In the rows, 128 means zero.
Turns in one plane each, and the order they were made in; the first pair answered:
turn Y:
[137 132 118 122 133 144 116 126 114 131 118 145 108 132  77 145 112 102
 120 129 106 112 165 147 144 108 135 129 106  96 127 157 156 105 121 120
 104] => [152  91 154 134 141 123 114 138 112 125 120 136 111 141 113 148  87  99
 129 150 124 112 176 140 165 118 133 126  99 103 136 128 108 112 123 113
 126]
[107 135 124 151 124 112 145 120 144 136 147 141 106  78 100 127 169 136
 118 115 118 112 127 142 134 143 129 128 121 141 103 139 173 127 135 113
 121] => [147 103 125 130 101 113 172 123 127 121 109 151  97 121 130 115 135 108
 117 127 126 123 172 104 145 152 119 117 151 123 114 135 114 119 144 150
 115]
[142 122 133 123 125  97 112 124 131 170 106 134 147 128 153  86 127 127
 157 147 165 114 149 119 157 145 131 155 106 122 141 135 147 129 122 109
 135] => [129 150 116 117 126 114 117 123 134 177 106 136 146 126 121  85 151 126
 150 130 157 121 142 125 149 133 129 156 109 118 132 157 175 128 112 106
 123]
[143 152 118 132 119 111 148 155 121 126 129 157 130 134 136 105 151 144
  97 138 133  94 115 133 133  99 123 129 125 127 123 127 125 128 162 146
 121] => [144 135 124 137 131  98 141 159 121 126 132 156 130 135 144 106 143 145
 104 146 139  93 110 130 138 102 122 131 123 132 124 119 115 140 158 140
 121]
turn R:
[105 150 148  86 162 136 162 106 136 176 106 137 151 132 164 150 155 161
 170  99 114 132 104  91 141 123 111 166 113 149 118 125 145 125 136 110
 117] => [122 141 152  76 154 137 178 113 128 168  98 147 148 152 183 140 138 150
 169 110 116 135 123  82 149 126 105 168 128 148 116 125 118 125 138 122
 116]
[138 112 126 110 122 145 125 130 122 137 127 112  96 101 135 143 102 114
 116 145 124 140 122 130 117 114 119 136 116 122 133 128 111 132 146 140
 143] => [130 114 124 123 131 141 123 125 130 133 137 110  98  91 121 149 111 126
 119 139 123 133 110 136 112 108 122 142 113 125 130 130 123 127 146 128
 154]
[132 121 150 128 124 140 143  98 139 136 142 153 113 122 120 120 154 120
 137  98 112 141 155  82 122 116 122 119 123 130 102 145 146  89  99 130
 174] => [145 118 128  76 121 132 133 151 114 119  99 116 114 125 116 127 105  97
 146 116 125 135 144  85 152 108 138 126 128 106 135 123 133 104 104 159
 104]
[145 103  91  95 107 101 146 110 107  85  71 112 116 125 142 145  84 127
 107 120 115 135 152 135 160 130 104 108 141 140 132 127 123 125 133 179
 112] => [ 94 137  93 115 137  96 119  92 128  99 109 108 132  82  96 158 125 161
 110 105 107 124 101 172 140 127 108 130 112 156 124 132 183 132 124 134
 123]
turn X:
[125 126 124 126 122 127 140 119 136 121 119 138 129 129 110 129 151 116
 122 120 104 134 142 124 116 116 119 127 133 123 117 136 130 118 129 128
 124] => [123 129 118 110 135 128 130 140 126 112 112 123 130 120 114 131 129 115
 130 131 116 130 136 133 132 118 130 133 122 122 129 124 131 120 130 137
 100]
[138 136 101 168 129 151 162 104 146 129 130 165 116 142 102 125 162  93
  93 128 123 136 129  96 121 125 153 101 110 116 126 148 112 127  88 133
 129] => [144 147  96 132 128 146 145 141 129 121 108 138 119 130 103 126 126  84
 103 135 134 133 108 112 146 119 173 106 111 100 155 132 117 137  86 145
  83]
[130 118 167 145 110 122 150 111 119 150 148 141 117 133 131 135 165 115
 114 126 107 115 109 139 135 147  65 152 147 163 139 137 136 164 126 123
 134] => [127 137 147 116 102 141 148 132 107 146 130 126 116 140 111 132 162 113
 117 120 101 117 100 141 142 138  68 149 163 143 144 149 154 158 124 144
 100]
Then:
(2 to 3 turns a pair)
[170 110 115 118  97 125 136 175 130 119  83 134 103 154 105 147  82 116
 127 130 160 150 117 110 173 147 135  98 142 112 103  94 101 123 159 125
 147] => [176 122 107 116  96 136 150 160 133 118  86 139  97 157  95 144 103 110
 116 120 146 155 122 110 171 144 130  93 155 102  95 109 109 115 160 127
 135]
X X X
[129 165 122 154 190 151 120 156 109 116 124  78 124 103 117 156 111 128
 143 130  99 106  73 151 169  97 139 149  90 146 128 132 136  90 153 110
  92] => [120 163 136 183 193 146 134 130 121 129 140  96 122 102 122 155 143 135
 144 123  91 110  74 148 156  96 129 146  84 159 112 144 140  82 153  95
 130]
R R R
[121 121 128 157 124 125 122  99 146 144 149 142 124 124 129 120 148 137
 127 118 117 124 129 136 122 123 124 136 107 135 113 138 139 130 127 100
 152] => [135 104 145 160 121 115 124 107 143 134 142 148 122 134 151 125 131 135
 130 128 132 127 142 123 126 135 124 128 109 136 120 128 111 131 133 108
 160]
Y Y
[120 156 102 105 116 153 145 142 124 129 104 111 127 128 113 126 119 119
 127 135 127 132 128 132 133 116 115 113 136 117 126 148 140 133 125 153
  95] => [110 166 105 105 123 148 142 143 134 129 113 115 132 121 103 128 131 131
 128 128 124 134 116 141 126 122 110 117 131 117 125 151 157 130 120 139
  99]
R R R
[127 109 123 151 121 112 130 101 147 140 142 137 143 122 122 116 159 132
 121 127 118 123 138 136 101 144 129 104 113 116 122 124 143 121 139 104
 167] => [132  93 129 142 127  98 104 123 139 128 137 119 153 108 134 121 134 134
 130 145 138 122 129 142 116 145 135 108 109 123 135 102 129 131 148 100
 155]
X X X
